Here are some points:
-1 & -5 & -3 & -11 & -4 & 17 & -75 & -19 & 11 & 25 & -39 & -18 & -34 & 27 & 33 & -9 & -21 & -15 & 31 & -8 & 1 \\
45 & 19 & -23 & 71 & 22 & -35 & -16 & 16 & 33 & -7 & 127 & 12 & -27 & 60 & -12 & 22 & 75 & 6 & 31 & -32 & 17 \\
-13 & 9 & 68 & -17 & -8 & 5 & -26 & -19 & -2 & -66 & -75 & 49 & -35 & 15 & -41 & 63 & -73 & -19 & -30 & 14 & -1 \\
-8 & -11 & 2 & -18 & 4 & -23 & -30 & -6 & 15 & -3 & -19 & -11 & -17 & 5 & 1 & -6 & 2 & 4 & 3 & -6 & 16 \\
-113 & 66 & 21 & -76 & -108 & -26 & 11 & 19 & 27 & 7 & -34 & 36 & -3 & 47 & 54 & 8 & 11 & 16 & 32 & 3 & 10 \\
-9 & 16 & 24 & 4 & 49 & 59 & 25 & 30 & 19 & -6 & 14 & 24 & 30 & -4 & -31 & -4 & -30 & -23 & 31 & -3 & 24 \\
-2 & -64 & 32 & -6 & 43 & -1 & 19 & -15 & -3 & -27 & 11 & -25 & 26 & 21 & -21 & -18 & 8 & -11 & 3 & -39 & 9 \\
6 & -16 & 3 & -29 & 11 & 6 & 44 & -10 & 27 & -19 & -1 & 16 & 40 & 5 & -61 & 16 & -18 & -2 & 8 & -22 & -10 \\
-3 & 13 & 24 & 12 & 33 & 77 & 40 & 1 & 20 & -40 & 19 & 28 & 25 & -8 & -36 & 1 & -27 & -45 & 11 & -12 & -2 \\
0 & 6 & -9 & -39 & -12 & -45 & -22 & -6 & -6 & 26 & -20 & 20 & 21 & 19 & 1 & 15 & 3 & -7 & 0 & 0 & -2 \\
-19 & -1 & 4 & 4 & -11 & 4 & 1 & 16 & 30 & 19 & 6 & 1 & -5 & -6 & -17 & 15 & -6 & 0 & -35 & 29 & 36 \\
45 & 127 & -5 & -19 & 5 & 20 & -46 & -29 & 30 & 11 & 6 & 2 & -79 & 14 & 102 & -55 & 101 & -39 & -29 & 36 & -127 \\
-127 & -64 & 127 & 41 & 30 & -59 & -23 & 90 & 17 & 78 & -102 & 10 & -3 & -17 & -9 & 3 & -19 & 81 & -9 & -127 & 56 \\
-25 & -99 & -16 & -66 & -15 & -11 & 6 & -28 & -38 & -24 & -10 & -32 & 5 & 30 & -11 & 12 & -8 & -3 & -22 & -14 & 30 \\
17 & -20 & 0 & 17 & -15 & 5 & 5 & -6 & -51 & -15 & -8 & -20 & 3 & 3 & -54 & 2 & 13 & -2 & -76 & -87 & -5 \\
23 & -8 & -21 & -49 & -40 & -62 & -97 & -61 & -24 & 55 & -17 & 54 & -1 & -52 & 6 & 26 & 23 & -3 & 11 & -23 & -15 \\
21 & -12 & -39 & -15 & -75 & -127 & -75 & -63 & -23 & 27 & -17 & 29 & -12 & 1 & 31 & 52 & 24 & -8 & -41 & -8 & 16 \\
5 & -11 & 6 & 9 & 5 & 10 & 15 & -4 & -14 & -26 & 31 & -19 & -21 & -6 & -10 & -13 & 12 & 3 & 16 & -18 & -3 \\
10 more points follow, each with its number after it:
12 & 6 & -12 & 23 & -7 & -1 & 2 & 7 & -21 & 4 & 9 & 7 & 0 & 8 & -1 & -1 & -5 & -19 & -1 & -9 & -6 \\ 0
1 & -40 & -16 & -18 & -18 & -10 & -3 & -47 & -11 & 12 & -33 & -18 & -14 & 25 & 18 & -8 & -29 & -9 & -22 & 16 & 18 \\ 1
24 & 0 & -4 & 31 & 6 & 7 & 9 & -3 & -33 & -16 & 23 & -7 & -6 & -4 & 5 & 8 & 16 & 1 & -12 & -22 & 7 \\ 2
-9 & -9 & 13 & -2 & 5 & -13 & -24 & -11 & -1 & 2 & -4 & -10 & -22 & -6 & -4 & -15 & 9 & 0 & -11 & 1 & 20 \\ 3
-32 & 10 & 14 & -26 & 13 & 11 & 9 & 25 & 19 & 24 & -25 & 17 & 15 & -7 & 10 & -39 & -15 & -10 & 20 & 2 & 14 \\ 4
-5 & 127 & -105 & -26 & -29 & 127 & 50 & 7 & -127 & 33 & -76 & 4 & -63 & -17 & -10 & -56 & -13 & -14 & 57 & 9 & -23 \\ 5
55 & 17 & -33 & 23 & -31 & -7 & 25 & -36 & -8 & 0 & 5 & -5 & -2 & 20 & -33 & 54 & -77 & 10 & -70 & 24 & 9 \\ 6
0 & 5 & -5 & 17 & -10 & -12 & -31 & 5 & -5 & 10 & -3 & -21 & -53 & 18 & 29 & -28 & 17 & 12 & -4 & 9 & 16 \\ 7
11 & 4 & -39 & 42 & -20 & -5 & -16 & 10 & -14 & -11 & 21 & 6 & 4 & 22 & -2 & 3 & 24 & 1 & -6 & 17 & -20 \\ 8
-18 & 48 & 0 & 37 & -14 & 19 & -15 & 19 & -28 & 20 & 7 & 10 & 20 & 4 & 13 & -8 & 24 & 48 & -18 & 52 & -72 \\ 9
Which of these numbered points is nearest to each point below, looking only along the 2 directions in which the first points spread most? Its number follows each.
65 & -9 & 2 & -7 & -21 & -27 & -10 & -29 & -19 & -20 & 5 & 8 & 27 & 17 & -28 & 13 & 4 & -50 & -23 & 2 & 4 \\ > 8
-5 & 8 & 19 & -43 & 10 & 9 & 44 & -3 & -17 & 10 & -47 & 5 & 65 & -42 & -4 & -54 & -5 & -26 & 14 & 23 & 50 \\ > 4
-19 & 65 & -12 & 71 & 29 & 23 & 42 & 127 & 36 & -17 & 83 & 14 & 18 & -10 & -58 & 7 & -15 & -49 & -9 & 1 & 31 \\ > 2
15 & 9 & -18 & -3 & 8 & -23 & 15 & -5 & 20 & 3 & 8 & -7 & 6 & -13 & -14 & 40 & 10 & 3 & -11 & -1 & -2 \\ > 0
5 & -9 & -26 & 32 & -46 & -18 & -50 & -1 & -3 & 0 & 44 & -79 & -117 & 37 & -14 & -41 & 16 & 127 & -53 & -8 & -3 \\ > 7
27 & -18 & -56 & -16 & 78 & -14 & 6 & -15 & -5 & -10 & 62 & 4 & -2 & -38 & -5 & 24 & 26 & 44 & -36 & 22 & -23 \\ > 8
-8 & 13 & -68 & 28 & 9 & -2 & -23 & 13 & -41 & 24 & -21 & 26 & -27 & 10 & 10 & 21 & 4 & -3 & -25 & -16 & -12 \\ > 7
-13 & 23 & 24 & 29 & 36 & 84 & 27 & 53 & 50 & -44 & 51 & -13 & 13 & 16 & -40 & -47 & 31 & 0 & 18 & -11 & -14 \\ > 2
3 & 2 & 56 & 15 & 9 & 4 & -29 & 28 & 16 & -12 & -5 & -37 & 4 & 34 & -12 & -22 & 27 & -13 & -22 & 36 & -9 \\ > 6
5 & -12 & 10 & 57 & -1 & 6 & -5 & -15 & -20 & -13 & 5 & -24 & -1 & -20 & 10 & -31 & 19 & 5 & -36 & -32 & 14 \\ > 6
-6 & 19 & 4 & 33 & 31 & 51 & -4 & 20 & -47 & -61 & 26 & -2 & 36 & 11 & -34 & -60 & 0 & 1 & 26 & -13 & -27 \\ > 2
-12 & -2 & -1 & 28 & 25 & 1 & 28 & 28 & 4 & -19 & 32 & -19 & 8 & 1 & -48 & 7 & 47 & -1 & -4 & 18 & -4 \\ > 2
10 & 2 & -12 & 18 & -14 & -2 & -13 & 7 & -32 & 4 & 15 & 9 & 11 & -11 & 2 & -12 & 10 & -3 & -2 & 5 & -20 \\ > 0
-40 & -11 & -6 & -8 & 3 & 27 & 26 & 8 & -35 & 15 & -4 & 54 & 43 & 9 & 5 & -23 & 9 & 15 & 33 & -21 & 4 \\ > 4
52 & 23 & -96 & 118 & -127 & 72 & 52 & -127 & -75 & -43 & 20 & -20 & -71 & 3 & 127 & 27 & -36 & 4 & -19 & -14 & -16 \\ > 5
30 & 4 & -22 & 1 & 30 & -90 & 9 & 6 & -1 & -2 & -7 & -127 & -79 & -5 & 38 & 13 & 13 & -8 & -50 & 14 & -39 \\ > 9
-41 & -10 & -9 & -16 & -14 & -15 & -12 & -15 & 26 & 54 & -33 & 25 & 8 & -12 & 5 & 26 & -25 & -11 & 0 & 46 & -18 \\ > 1
2 & -71 & 27 & -24 & -9 & -7 & 55 & -2 & -36 & 43 & 10 & 75 & 67 & -12 & 26 & -24 & 16 & -2 & 127 & 9 & -1 \\ > 4
-50 & 20 & 19 & -11 & 39 & 3 & -31 & 41 & 1 & 20 & 3 & 21 & -1 & -80 & 16 & -12 & 38 & -16 & -45 & 30 & 43 \\ > 3
20 & -22 & -21 & -7 & -39 & -102 & -58 & -39 & -7 & 11 & -5 & -13 & -22 & 0 & 37 & -2 & 41 & 8 & -31 & 7 & -9 \\ > 7
127 & 52 & -18 & 47 & -60 & -19 & 26 & 1 & -24 & -2 & 23 & -47 & -72 & 110 & 40 & 57 & 59 & 57 & -73 & 41 & -37 \\ > 5
11 & -11 & 19 & 7 & 4 & 2 & 18 & -10 & 35 & 1 & -8 & 4 & 6 & 8 & -4 & 16 & 12 & 7 & -14 & 30 & 73 \\ > 4
4 & 13 & 13 & -12 & 28 & -7 & 2 & -9 & 28 & 8 & -8 & 7 & 22 & -19 & -16 & 2 & -5 & -20 & 13 & 9 & 2 \\ > 6
11 & -11 & 62 & -29 & 16 & 40 & -6 & -36 & -8 & 26 & -7 & -10 & -33 & -12 & -10 & -46 & -8 & 127 & -11 & 0 & 70 \\ > 4
